128 stands for zero in the data rows.
Two rows play each game, the first against the second. How much does the first row win by? 10 is about a draw, 20 a big win and 0 a big loss. Wins can go round in a circle: one row can beat a second, the second a third and the third the first. Each row has two weighted sums of its numbers, A and B, taken from their middle values. A row wins by its A times the other's B, less its B times the other's A.
  186  106  114  143  127  137  132  137  114  105  121  130  140  174  131  152  107  131  112  131  139  140  165  117
  107  163  178  125  182  088  097  094  111  178  108  103  139  091  136  108  185  104  111  158  097  087  138  187 ~ 9
  114  102  112  154  115  138  107  156  134  104  125  146  128  147  143  118  107  145  152  106  163  106  152  132
  095  120  135  163  123  116  099  103  115  150  115  103  113  089  084  158  169  115  155  081  104  134  136  153 ~ 6
  121  142  131  137  131  121  121  112  113  117  112  111  154  121  110  152  116  106  109  158  111  167  112  103
  084  126  136  160  103  123  098  109  114  166  121  102  105  085  088  143  164  121  130  079  097  128  094  147 ~ 11
  112  098  085  072  083  144  171  180  187  098  187  183  070  133  185  088  097  183  184  084  180  101  119  087
  098  105  100  140  082  208  123  155  157  104  159  148  082  153  143  154  105  164  140  077  128  110  158  120 ~ 11
  101  155  137  155  096  137  115  094  114  152  119  101  141  091  081  154  113  105  111  094  094  185  064  116
  151  116  125  143  113  134  173  115  114  108  117  111  148  131  100  175  108  106  110  131  107  178  128  102 ~ 12
  104  183  155  120  160  096  105  094  111  180  109  102  145  091  116  115  169  103  109  163  095  125  096  165
  112  099  088  073  083  138  155  179  184  098  183  180  075  126  182  083  097  180  183  085  180  104  110  086 ~ 10
  098  200  191  111  176  085  095  094  111  199  109  102  139  086  111  091  191  103  109  171  095  110  089  177
  181  108  120  136  144  130  121  136  113  107  112  128  147  176  134  138  108  123  110  160  137  134  154  120 ~ 12
  113  098  087  073  083  138  156  180  184  098  183  182  074  131  183  083  097  181  184  085  182  102  114  087
  153  107  117  153  107  147  130  130  119  105  126  127  140  150  122  165  107  132  119  107  134  154  140  107 ~ 10
  189  107  116  137  135  134  124  137  114  106  117  128  142  175  133  148  107  126  111  147  136  138  163  118
  107  171  136  129  144  107  111  094  112  167  110  102  146  094  104  135  154  104  109  150  095  144  096  154 ~ 13
  114  098  087  075  084  137  137  181  179  098  177  181  080  134  179  073  098  179  182  089  188  100  110  089
  114  098  085  074  084  144  156  183  182  098  181  183  075  142  181  079  097  182  184  085  187  098  116  092 ~ 9
  178  109  124  133  151  126  119  134  113  107  112  128  150  172  134  128  108  119  110  173  137  132  151  120
  110  132  208  145  201  066  088  094  111  180  109  109  149  088  117  072  204  105  115  148  110  077  154  200 ~ 13
  166  112  122  143  111  137  185  118  114  107  120  114  147  133  102  178  108  109  110  129  110  178  132  098
  178  109  126  130  157  123  117  132  113  108  112  129  151  167  135  118  109  117  110  183  138  129  150  120 ~ 14
  115  103  122  159  160  112  094  150  122  107  112  142  135  133  142  076  122  138  155  130  162  068  193  163
  104  186  159  119  162  095  105  094  111  180  109  102  146  091  117  111  170  103  109  167  095  125  094  163 ~ 12
  113  098  086  072  083  142  167  180  186  098  185  183  071  133  184  086  097  183  184  084  181  101  118  088
  160  112  123  144  109  136  186  116  114  108  120  113  146  130  098  180  108  108  110  126  108  180  130  099 ~ 9
  180  108  120  136  145  130  120  137  113  107  112  129  147  176  135  135  108  124  110  160  139  132  154  120
  114  104  126  168  162  094  092  137  123  110  112  137  131  115  131  078  141  136  161  116  154  050  206  180 ~ 1
  113  099  089  075  084  137  136  179  180  099  179  180  079  126  180  076  098  178  183  086  183  104  106  087
  105  102  093  127  082  229  146  168  162  103  164  157  080  193  153  155  102  172  120  078  142  114  153  116 ~ 12
  111  165  137  127  174  094  104  097  111  162  109  107  142  096  136  104  167  105  111  179  100  103  136  165
  116  145  132  135  135  119  121  111  113  123  112  110  152  118  113  149  121  105  109  160  108  162  116  111 ~ 10
  109  168  135  134  134  111  115  097  112  150  111  102  151  095  100  147  143  104  110  148  095  162  089  133
  114  102  102  128  099  164  114  164  145  102  139  155  109  145  154  111  104  155  156  104  169  121  126  105 ~ 13
  114  101  092  104  089  172  119  174  160  100  156  167  090  147  169  098  101  168  169  097  178  111  118  096
  115  135  131  142  139  117  119  107  112  133  111  108  150  119  119  150  132  105  110  151  101  147  135  140 ~ 11
  178  109  123  134  148  128  120  134  113  107  112  127  149  172  133  133  108  120  110  168  136  135  151  119
  099  182  147  129  143  107  100  094  112  183  110  101  132  088  083  138  170  104  111  127  095  136  078  166 ~ 9
  114  098  087  074  084  138  149  181  181  098  181  182  076  134  181  078  097  181  184  085  185  101  113  089
  103  184  165  118  165  093  101  094  111  187  109  102  142  089  115  110  176  103  109  162  095  117  098  172 ~ 11
  087  109  141  177  084  160  105  110  115  165  131  103  109  089  083  122  129  121  110  075  094  111  068  136
  114  097  082  073  083  155  177  184  187  098  186  185  070  146  183  086  097  185  184  084  185  097  124  093 ~ 7
  112  099  089  073  083  137  152  177  183  098  182  179  076  122  182  084  097  179  182  085  178  107  106  084
  112  143  129  143  115  128  122  102  113  139  112  102  144  098  085  173  126  105  110  122  095  173  106  129 ~ 12
  100  105  102  143  083  197  122  152  155  104  155  147  087  148  141  155  105  161  141  078  130  114  157  118
  180  108  120  136  145  130  120  137  113  107  112  129  147  176  135  135  108  124  110  161  139  132  154  120 ~ 1
  156  113  124  144  111  135  179  116  114  108  119  112  148  130  099  177  108  107  110  129  108  180  128  099
  099  194  180  116  165  092  096  094  111  195  109  102  136  086  101  107  184  103  110  156  095  118  084  174 ~ 14
  116  146  132  135  133  119  120  112  113  120  112  111  154  116  110  149  119  106  109  162  111  166  110  104
  179  108  123  133  151  127  119  135  113  107  112  129  149  174  135  127  108  121  110  172  138  130  152  121 ~ 8
  108  105  122  171  082  135  116  132  135  121  133  125  138  132  109  162  107  127  111  081  113  143  100  138
  177  109  125  131  155  124  118  132  113  108  112  128  151  167  134  122  109  117  110  180  137  132  149  119 ~ 15
  205  106  110  136  120  158  183  137  114  105  126  130  132  174  133  163  107  131  112  125  136  143  180  119
  192  107  115  138  132  135  136  137  114  106  119  128  141  173  132  152  107  126  111  143  135  140  165  117 ~ 10
  186  105  108  142  106  178  187  136  119  104  132  133  127  168  130  168  106  137  120  106  140  147  172  116
  180  108  121  135  146  129  120  136  113  107  112  129  147  176  135  133  108  123  110  163  139  132  154  120 ~ 11
  193  107  114  138  132  136  134  139  114  106  120  130  139  179  134  150  107  129  112  140  139  136  170  120
  101  189  171  116  167  091  099  094  111  191  109  102  140  088  112  106  180  103  109  163  095  115  094  174 ~ 8
  113  097  082  072  083  158  186  184  190  098  189  185  067  145  185  090  096  187  184  084  182  097  127  092
  112  105  105  147  087  183  147  141  142  104  143  139  110  159  129  173  106  148  133  082  134  138  157  116 ~ 7
  106  104  112  160  082  139  120  144  146  107  143  137  118  162  124  161  105  144  113  080  122  125  126  131
  192  107  114  138  133  135  130  139  114  106  119  130  140  179  134  149  107  129  111  142  139  136  169  120 ~ 12
  083  112  131  161  086  132  103  110  114  162  126  103  100  087  086  146  150  125  126  076  095  124  095  145
  112  100  092  074  083  148  159  177  179  099  180  177  077  122  184  090  098  177  175  085  177  108  104  081 ~ 10
  102  190  175  114  170  089  099  094  111  191  109  102  142  088  116  102  181  103  109  168  095  113  097  174
  187  108  117  137  137  133  123  137  114  106  116  128  144  175  133  146  107  125  111  150  136  138  160  118 ~ 12
  106  179  137  125  147  104  110  094  112  167  110  102  148  093  106  129  156  104  109  158  095  146  087  148
  109  132  216  153  190  071  089  094  111  175  109  106  148  088  106  090  200  105  118  132  109  093  141  189 ~ 10
  132  134  130  139  128  124  123  115  113  113  112  112  153  129  109  157  112  106  109  153  111  169  116  102
  112  099  086  071  083  167  195  180  187  098  189  182  069  132  187  097  097  184  178  084  176  103  119  082 ~ 11
  116  147  132  136  132  119  121  111  113  120  112  110  154  115  110  150  119  106  109  160  109  167  109  104
  126  137  130  138  128  123  123  113  113  115  112  111  154  125  109  156  113  106  109  154  111  169  114  102 ~ 9
  114  098  080  087  083  191  152  183  178  098  175  179  072  163  179  101  098  182  178  085  182  099  131  100
  096  122  141  164  130  112  097  100  114  153  112  103  119  089  083  156  173  112  152  082  104  134  131  154 ~ 11
  095  200  168  123  143  103  096  094  112  187  110  101  130  085  082  128  174  104  111  133  095  143  067  160
  134  107  117  156  103  150  124  130  124  105  128  128  137  146  123  167  107  133  123  098  132  153  135  106 ~ 13
  114  102  121  173  149  101  095  141  129  108  114  140  128  133  131  093  132  140  164  100  156  049  216  182
  126  138  130  138  129  123  122  114  113  115  112  112  154  125  109  154  114  106  109  155  111  168  114  102 ~ 7
  105  175  195  118  190  082  095  094  111  183  108  103  140  090  138  094  191  104  111  173  096  086  129  185
  115  103  118  160  142  124  099  154  127  106  116  143  131  147  143  096  110  141  157  118  163  081  184  155 ~ 1
  115  101  108  159  116  133  107  157  139  105  127  148  119  164  147  126  107  148  163  090  161  087  184  154
  148  119  126  144  116  133  162  116  114  108  116  112  151  132  102  171  108  106  110  136  109  176  123  099 ~ 7
  116  145  132  137  131  120  121  111  113  119  112  110  154  117  109  152  118  106  109  157  109  168  111  104
  107  117  187  170  152  098  095  094  113  158  111  103  144  090  083  146  180  106  137  086  106  121  126  165 ~ 9
  139  127  128  141  122  129  139  116  113  110  113  112  153  132  107  163  109  106  110  145  110  172  119  100
  105  182  148  122  155  099  107  094  111  176  109  102  146  092  113  119  164  104  109  162  095  133  094  159 ~ 10
  085  131  138  159  113  119  096  108  114  165  119  102  106  085  090  144  170  120  136  080  100  129  101  149
  107  174  135  129  139  108  113  095  112  160  110  102  149  094  100  139  149  104  109  152  095  155  086  142 ~ 9
  123  135  129  139  130  123  123  112  113  120  112  110  152  128  112  157  117  106  109  150  107  164  124  115
  114  102  118  175  140  104  097  143  133  107  118  142  124  144  131  104  128  142  168  088  157  048  222  185 ~ 15
  098  106  106  145  082  193  120  150  154  105  155  144  089  137  141  152  105  159  136  078  124  115  143  117
  103  181  158  120  160  096  102  094  111  185  109  102  141  090  110  116  173  103  110  156  095  120  096  171 ~ 7
  179  109  125  131  157  123  117  133  113  107  112  129  151  169  136  117  109  118  110  182  139  128  150  120
  098  120  144  166  132  112  097  098  114  152  112  103  122  089  083  156  173  111  151  082  105  134  133  155 ~ 13
  182  108  119  136  140  131  122  135  113  107  113  127  146  173  131  144  108  122  110  155  134  139  154  118
  103  204  171  113  165  089  104  094  111  175  110  102  149  090  115  096  169  104  109  187  096  132  080  145 ~ 4
  114  098  086  074  083  140  154  182  182  098  181  182  075  137  182  079  097  182  184  085  186  099  115  090
  114  098  086  074  084  138  148  182  180  098  180  182  077  138  180  077  097  181  183  086  187  099  114  090 ~ 10
  119  142  131  138  128  122  122  112  113  118  112  110  153  121  108  156  116  106  109  153  108  170  113  104
  114  107  117  157  099  148  121  133  132  105  131  130  131  137  125  167  107  136  132  085  131  149  129  105 ~ 12
  139  127  128  142  122  129  140  116  113  110  113  112  152  132  107  164  109  106  110  145  110  173  119  100
  125  138  130  139  127  123  123  113  113  115  112  111  154  124  108  157  114  106  109  152  109  171  113  102 ~ 9
  108  155  161  130  170  095  100  094  111  173  109  103  139  093  129  123  177  104  112  146  097  097  138  182
  179  108  122  134  148  128  119  135  113  107  112  129  148  175  135  132  108  122  110  167  138  132  153  121 ~ 2
  108  101  092  101  083  239  161  176  170  101  173  167  072  171  179  135  100  179  142  081  162  105  141  093
  114  098  084  073  083  146  164  182  185  098  184  183  072  140  183  083  097  183  184  085  185  098  119  090 ~ 8
  206  106  108  136  120  162  182  139  115  105  127  132  130  180  135  160  106  134  113  124  140  139  184  121
  179  109  122  135  145  129  121  134  113  107  112  127  148  172  132  138  108  120  110  163  135  137  151  119 ~ 11
  101  104  099  140  083  204  123  154  156  104  156  149  084  158  141  158  105  162  142  078  132  113  166  121
  189  107  115  138  136  134  123  138  114  106  117  130  142  179  134  146  107  128  111  145  139  135  165  120 ~ 4
  100  142  238  163  162  092  089  094  113  166  111  102  133  084  083  130  192  106  136  089  106  124  101  161
  138  108  122  157  114  136  120  128  117  106  121  124  147  138  118  155  108  128  117  114  131  154  124  102 ~ 11
  105  187  143  123  149  100  110  094  112  166  110  102  150  092  107  123  157  104  109  165  095  147  081  142
  096  191  140  130  128  112  099  094  112  179  111  101  129  086  081  143  164  104  112  119  095  160  067  152 ~ 11
  103  171  136  132  141  110  104  094  112  179  110  102  136  090  086  141  164  104  111  129  095  134  092  167
  112  097  080  066  082  210  227  184  192  097  196  186  059  149  191  106  096  190  176  082  176  096  135  086 ~ 10
  089  117  130  158  108  122  102  109  115  149  121  105  101  089  087  158  163  122  156  079  101  132  134  150
  115  137  131  140  139  117  119  108  113  131  111  108  150  120  118  150  129  105  110  153  103  150  131  135 ~ 11
  112  098  083  070  082  165  197  181  191  098  191  184  066  137  188  096  096  186  182  083  177  100  125  086
  106  170  193  120  192  083  094  094  110  183  108  103  138  090  141  095  191  104  111  170  097  079  138  190 ~ 10
  110  104  127  173  082  137  116  125  121  141  127  116  153  114  089  167  108  111  111  082  104  160  076  152
  180  108  121  136  143  130  121  135  113  107  112  127  147  174  132  140  108  121  110  160  135  137  153  119 ~ 16
  127  138  131  136  132  121  122  114  113  115  112  112  153  125  111  151  114  106  109  159  113  166  114  102
  107  165  157  130  163  096  102  094  111  170  109  102  143  092  120  127  172  104  111  150  096  117  117  168 ~ 10
  154  115  124  144  112  135  176  115  114  108  118  112  148  130  099  176  108  107  110  130  108  180  127  099
  108  099  083  082  082  254  214  183  180  099  187  178  059  175  187  129  097  189  150  080  169  096  153  091 ~ 6
  112  156  135  130  162  101  109  100  111  153  110  107  145  097  132  117  156  105  111  173  101  116  135  155
  165  112  123  144  111  136  184  118  114  107  120  114  147  133  102  177  108  109  110  129  110  178  132  098 ~ 13
  194  107  113  138  131  136  138  139  114  106  121  130  139  179  134  151  107  129  112  139  139  137  171  120
  107  104  097  139  084  203  151  150  153  104  153  147  090  170  136  169  105  158  140  079  136  124  173  122 ~ 15
  206  106  109  136  121  161  180  139  115  105  127  132  130  180  135  160  106  134  113  124  141  139  183  121
  111  098  083  071  082  208  217  183  188  098  191  183  062  148  190  108  096  187  171  082  175  098  131  084 ~ 10
  207  106  109  135  119  164  187  138  115  105  127  131  130  177  134  163  106  133  113  123  138  141  183  120
  172  107  119  147  127  135  121  133  114  106  118  127  147  163  127  148  107  128  112  135  136  144  148  111 ~ 10
  108  160  172  127  177  091  098  094  111  176  109  103  139  092  133  114  182  104  111  152  096  091  137  185
  114  098  089  076  088  136  123  182  175  099  174  181  085  133  176  066  098  177  180  096  191  100  106  088 ~ 6
  115  096  079  073  083  166  188  187  187  097  186  187  069  158  183  086  096  188  184  084  189  093  129  097
  109  165  134  135  132  113  116  098  112  147  111  103  151  096  099  150  140  104  110  147  096  165  090  130 ~ 5
  103  185  164  118  165  093  103  094  111  183  109  102  144  090  119  109  174  103  109  167  095  119  099  168
  115  102  120  164  153  112  095  150  125  107  113  142  131  139  141  085  121  140  159  119  161  065  199  169 ~ 7
  109  166  134  134  132  113  117  099  112  145  111  103  151  096  098  150  137  105  109  148  096  167  088  125
  111  098  083  069  082  203  218  183  189  098  192  183  062  146  190  107  096  188  173  082  175  098  130  084 ~ 12
  113  097  080  070  082  173  199  185  193  097  192  187  063  148  188  095  096  189  184  083  180  095  132  092
  188  106  114  142  126  137  135  137  114  105  122  130  139  175  132  152  107  131  112  131  139  140  167  118 ~ 11
  111  118  183  166  164  089  094  094  112  162  110  105  146  090  093  128  184  105  130  105  108  105  137  177
  113  133  167  143  193  075  091  094  111  177  109  110  145  092  126  083  196  105  113  150  109  071  164  200 ~ 11
  113  098  085  073  083  145  164  182  185  098  184  183  072  138  183  083  097  183  184  085  184  099  119  090
  106  169  152  130  157  098  104  094  111  167  109  102  145  092  115  130  168  104  111  152  096  128  106  159 ~ 10
  181  107  118  140  137  133  121  137  114  106  115  129  145  174  133  142  107  127  111  148  138  136  156  118
  106  183  137  125  146  103  110  094  112  165  110  102  149  093  105  128  155  104  109  161  095  149  083  144 ~ 9
  109  136  220  147  199  066  088  094  111  179  109  107  148  087  112  075  205  105  116  144  110  085  146  194
  190  106  114  140  131  136  129  139  114  105  120  130  140  179  133  149  107  130  112  138  140  137  169  120 ~ 11
  189  107  115  139  133  135  125  139  114  106  119  130  140  179  134  148  107  129  112  141  140  136  167  120
  104  177  150  123  157  099  104  094  111  181  109  102  142  091  110  121  169  103  110  154  095  123  099  169 ~ 10
  112  100  092  075  085  135  123  178  177  099  176  178  085  118  177  070  098  175  180  093  183  106  101  084
  098  193  175  119  159  096  096  094  111  193  109  101  134  086  093  115  181  104  110  147  095  124  079  172 ~ 6
  107  168  141  133  150  102  107  094  112  163  110  102  146  093  109  138  162  104  111  149  096  139  102  153
  148  122  127  142  121  131  147  117  113  108  115  113  152  135  107  165  108  106  110  143  112  173  122  100 ~ 10
  110  097  077  067  082  247  247  187  190  098  198  186  053  166  192  117  095  194  166  080  175  092  150  088
  099  106  131  159  082  175  119  127  132  121  145  122  134  098  102  155  106  124  111  081  095  155  066  123 ~ 12
  109  153  162  130  173  094  099  094  111  173  109  103  139  093  133  121  178  104  112  146  097  091  144  185
  106  171  177  124  175  089  099  094  111  176  109  103  143  091  127  110  181  104  111  162  096  104  121  174 ~ 6
  209  105  107  135  117  172  194  139  115  105  128  132  128  179  135  164  106  134  113  120  139  141  186  121
  186  107  116  139  137  134  122  138  114  106  116  130  143  178  134  144  107  128  111  146  139  135  162  120 ~ 10
  186  108  118  137  137  133  123  136  114  106  116  128  144  175  133  146  107  125  111  150  135  138  159  118
  108  169  135  133  134  111  115  096  112  152  111  102  150  095  098  146  144  104  110  148  095  162  087  134 ~ 12
  100  190  173  117  165  092  098  094  111  193  109  102  138  087  105  108  181  103  109  158  095  118  089  174
  115  138  131  139  138  118  120  109  113  129  111  108  150  121  117  150  127  105  110  154  104  153  129  130 ~ 13
  184  106  114  144  124  138  135  136  115  105  122  130  140  172  130  153  107  131  112  128  138  142  163  116
  181  108  120  136  145  130  120  137  113  107  112  129  147  176  135  135  108  124  110  162  138  132  155  120 ~ 7
  102  184  163  119  162  095  101  094  111  188  109  102  141  089  109  113  176  103  109  157  095  118  094  173
  107  174  135  130  138  109  113  095  112  158  111  102  150  094  099  141  148  104  109  151  095  158  084  138 ~ 10
  114  102  107  147  106  165  111  158  139  103  130  148  120  151  147  123  106  149  153  100  162  113  144  124
  104  178  152  122  158  098  104  094  111  181  109  102  143  091  112  120  170  103  110  156  095  122  099  169 ~ 10
  105  181  141  124  151  101  109  094  111  171  110  102  147  092  110  124  160  104  109  160  095  139  091  154
  110  159  133  139  126  118  118  098  112  146  111  102  149  096  091  159  136  105  110  137  095  168  092  133 ~ 9
  188  108  117  137  135  134  124  136  114  106  117  127  143  174  133  148  107  125  111  148  135  139  161  118
  109  129  211  161  177  079  091  094  112  169  110  104  146  088  097  110  194  105  123  118  108  103  133  179 ~ 9
  108  171  135  132  136  109  114  096  112  153  111  102  151  095  100  143  145  104  110  151  095  160  087  134
  114  098  085  073  083  144  161  182  184  098  183  183  073  139  182  082  097  183  184  085  185  099  118  090 ~ 11
  179  108  123  133  151  127  119  135  113  107  112  129  149  174  135  127  108  121  110  172  138  130  152  121
  108  171  135  132  136  110  114  096  112  154  111  102  150  095  099  144  145  104  110  150  095  160  086  135 ~ 9
  107  179  137  128  143  105  112  094  112  158  110  102  151  094  105  133  151  104  109  158  095  154  085  136
  184  107  118  137  140  132  122  138  114  106  114  129  144  177  135  141  107  127  111  152  139  134  158  120 ~ 10
  114  104  128  161  176  089  089  139  118  113  112  139  135  107  134  054  144  134  156  138  158  048  203  180
  113  099  087  074  083  138  148  180  182  098  181  181  076  130  182  080  097  180  184  085  183  102  111  088 ~ 13
  114  098  085  074  083  143  157  182  182  098  182  183  074  140  181  080  097  182  184  085  186  098  116  091
  093  137  177  161  136  107  093  100  114  160  112  102  116  085  085  145  181  112  147  083  105  130  114  156 ~ 12
  114  102  121  170  152  103  094  145  128  107  113  142  128  136  135  087  129  141  164  107  159  051  214  180
  111  133  200  137  211  062  087  094  110  184  108  111  148  089  126  057  207  105  113  163  112  063  167  209 ~ 11
  122  141  131  137  131  121  122  113  113  117  112  111  154  122  110  152  116  106  109  158  111  167  113  103
  108  170  135  133  135  110  115  096  112  153  111  102  150  095  098  145  145  104  110  149  095  161  086  135 ~ 11
  107  160  175  126  181  089  097  094  111  178  108  103  138  092  137  110  184  104  112  155  097  085  141  187
  115  098  086  075  084  138  142  183  178  098  177  183  079  141  178  073  098  180  182  088  190  098  113  091 ~ 6
  095  196  155  127  135  108  097  094  112  183  111  101  129  085  082  136  170  104  112  126  095  151  067  157
  176  110  126  130  157  122  117  131  113  108  112  127  152  164  133  120  109  116  109  183  136  131  148  119 ~ 12
  115  144  133  141  157  104  107  100  112  154  110  107  144  098  126  127  157  105  112  151  100  112  150  168
  180  108  121  135  146  129  120  136  113  107  112  128  147  175  134  135  108  122  110  163  137  133  154  120 ~ 4
  114  098  086  074  084  138  147  181  181  098  180  182  077  136  181  077  097  181  184  086  186  100  113  089
  115  097  080  073  083  161  182  186  186  098  186  186  070  153  183  085  097  187  184  084  188  094  126  095 ~ 9
  114  100  091  114  084  200  120  172  160  100  155  164  090  160  166  118  102  168  165  086  171  113  135  105
  113  098  087  073  083  138  155  180  184  098  183  182  074  132  183  082  097  181  184  085  182  102  114  088 ~ 9
  116  144  131  137  130  121  122  111  113  119  112  110  154  119  109  154  117  106  109  156  109  168  112  104
  112  098  085  071  082  149  182  180  189  098  189  183  069  132  185  091  097  184  183  084  178  102  120  086 ~ 11
  109  165  134  135  131  113  116  098  112  149  111  102  150  096  097  151  141  104  110  145  095  165  089  132
  112  099  088  073  083  138  163  178  185  098  184  180  074  124  183  087  097  180  182  085  178  106  110  084 ~ 10
  183  107  118  137  142  131  121  137  114  106  113  129  146  177  135  139  107  126  111  155  139  133  156  120
  170  111  120  142  104  138  213  117  114  107  124  114  141  128  099  187  108  110  111  118  108  182  135  099 ~ 7
  115  096  080  073  083  163  183  186  186  097  185  187  070  156  182  085  097  187  184  084  189  094  127  097
  115  097  082  074  083  153  169  185  183  098  183  185  073  149  181  081  097  184  184  085  188  096  121  094 ~ 11
  115  146  132  134  138  117  120  110  113  125  112  110  152  116  115  147  123  105  109  163  108  159  118  114
  115  096  078  073  083  169  194  187  188  097  188  188  068  159  183  088  096  189  185  084  188  093  131  097 ~ 14
  179  108  122  134  148  128  120  135  113  107  112  128  148  174  134  132  108  121  110  167  137  133  152  120
  115  097  083  074  083  151  164  184  182  098  182  184  074  148  181  080  097  184  184  085  189  096  120  094 ~ 5
  114  097  082  073  083  153  170  184  184  098  184  185  072  147  182  082  097  185  184  085  187  096  121  093
  188  107  117  137  137  133  123  137  114  106  116  128  143  176  133  147  107  126  111  149  136  137  161  119 ~ 14
  106  166  187  122  189  085  095  094  111  181  108  103  138  091  141  100  189  104  111  165  097  079  141  190
  115  152  133  130  142  113  118  112  113  124  112  112  153  108  115  137  124  105  109  175  114  157  107  105 ~ 11
  099  188  163  123  152  101  098  094  111  189  110  101  133  087  087  126  176  104  111  137  095  129  077  169
  105  174  173  124  171  091  101  094  111  174  109  103  145  091  123  113  178  104  111  163  096  114  112  167 ~ 13
  109  166  134  134  132  112  116  097  112  150  111  102  150  095  098  149  142  104  110  146  095  163  089  133
  177  111  119  142  105  143  214  119  114  107  124  115  141  131  102  185  107  112  111  121  111  180  138  098 ~ 14
  097  107  114  150  081  182  120  144  148  107  152  137  101  122  129  154  106  149  122  079  113  126  112  116
  107  173  135  130  139  109  113  095  112  160  110  102  149  094  099  139  149  104  109  151  095  155  087  142 ~ 12
  108  168  134  134  133  112  115  096  112  153  111  102  150  095  096  148  143  104  110  146  095  162  086  136
  109  160  133  137  129  117  116  097  112  153  111  102  147  096  092  156  139  104  110  137  095  161  096  141 ~ 8
  115  102  119  168  149  110  096  148  128  107  114  143  128  142  139  092  123  141  164  109  160  058  208  176
  113  097  082  070  082  163  193  183  192  098  191  186  065  143  187  093  096  187  184  083  180  097  128  091 ~ 10
  184  107  116  140  135  134  122  138  114  106  117  129  143  177  133  145  107  128  111  144  139  136  161  119
  110  132  212  148  196  068  089  094  111  178  109  107  149  088  112  080  202  105  117  141  110  084  148  195 ~ 10
  113  099  089  075  084  136  132  180  179  099  178  180  080  127  179  074  098  178  182  088  185  103  106  087
  114  097  082  072  083  154  178  183  187  098  187  185  069  144  184  087  097  186  184  084  184  097  124  092 ~ 8
  115  098  086  075  084  138  140  182  178  098  177  182  080  139  179  073  098  180  182  089  190  098  112  091
  111  157  132  139  125  119  119  100  113  141  111  103  150  097  094  161  132  105  110  137  095  171  095  128 ~ 9
  112  099  087  073  083  138  164  179  186  098  185  181  073  128  184  086  097  181  183  084  179  103  114  086
  164  107  119  152  118  137  122  131  115  105  120  126  147  153  123  154  108  128  112  123  134  150  140  107 ~ 10
  104  182  164  119  165  094  103  094  111  184  109  102  144  090  118  111  174  103  109  164  095  118  100  170
  115  103  118  162  146  120  098  153  127  106  115  143  131  145  143  094  114  141  159  118  162  075  191  161 ~ 8
  179  109  121  135  145  129  121  134  113  107  112  127  148  173  132  138  108  120  110  163  135  137  152  119
  107  162  161  130  167  095  101  094  111  172  109  103  141  092  124  124  175  104  111  149  096  108  125  174 ~ 15
  199  107  113  137  126  138  157  137  114  105  123  129  137  174  132  158  107  129  112  134  135  141  174  117
  114  097  084  074  083  147  162  183  183  098  182  184  074  143  182  081  097  183  184  085  187  098  118  092 ~ 9
